In the data rows, 128 means zero.
Some points, one per row:
[124 131 137 125 134 107 125 136 106 144]
[132 131 102 123 112 158 133 131 150 107]
[128 131 108 133 122 157 123 120 157  97]
[116 120 102 151 133 152 126 109 152 101]
[130 134 146 111 111 105 126 145 134 143]
[138 124 144 121 113 139 135 138 112 134]
[103 120  85 161 157 141 122 102 145  83]
[140 125 139 113 110 143 133 130 139 136]
[121 126 129 141 144 116 129 125 114 129]
[124 123 118 156 135 142 129 117 125 100]
[110 117 160 165 172  90 131 114  55 158]
[144 124 151 109 115 109 124 141 119 151]
[118 133 149 123 132  99 124 146 108 158]
[159 134 135  84  87 129 133 154 143 133]
[144 137 135  96 101 141 132 143 134 147]
[144 142 123 100  95 147 135 143 172 115]
[124 135 179 122 134  74 122 144  92 174]
10 more points follow, each with its number after it:
[117 123 105 146 137 141 133 119 125 121] 0
[136 137 158 102 117  99 120 151 119 155] 1
[150 140 144  97 100 129 125 143 152 128] 2
[154 131  86  98  95 167 131 117 185 105] 3
[129 140 169 101 117  95 123 149 106 156] 4
[123 125 105 131 123 149 128 115 171  96] 5
[129 131 154 119 132 113 125 136 112 149] 6
[123 134 134 123 140 115 123 123 123 135] 7
[118 125 150 147 142 114 125 125 112 121] 8
[153 143 105  79  68 160 134 156 198 119] 9
Which of these numbered points is nearest to each point below, ignoring the 2 directions in which the first points spread most? Its number follows each.
[131 134 123 118 123 138 127 128 145  99] > 4
[105 122 146 156 160 101 126 132  60 169] > 0
[114 126 107 142 145 135 124 112 140 107] > 7
[102 116  92 172 155 144 136 114 117 111] > 0
[108 123 141 170 170  92 111 109  92 123] > 2
[140 117 109 126 143 100 127 119 105 167] > 3
Here are 10 other points, each followed by its number:
[133 123 124 130 133 145 140 118 125 125] 0
[141 125 139 117 121 141 128 127 131 129] 1
[122 124 103 142 138 144 131 114 127 115] 2
[156 138 134  85  83 138 133 147 147 128] 3
[146 140 141  95  99 149 143 130 155 122] 4
[108 125 122 168 169 111 123 104 107 114] 5
[124 116 120 137 128 134 131 131 133 122] 6
[134 126 118 117 110 149 134 133 158 121] 7
[119 116 146 151 161 102 126 120  73 168] 8
[102 115  57 183 151 186 136  86 158  60] 9
The same question for these:
[110 122 100 159 158 160 131  96 118  96] > 0
[128 128 107 142 132 167 126 101 162  70] > 4
[132 128 109 133 128 152 138 113 146 107] > 0
[117 128 117 152 137 139 134 123 123 112] > 9
[128 136 161 120 138  94 127 131 101 143] > 5
[125 125 111 130 131 140 125 114 152 103] > 5
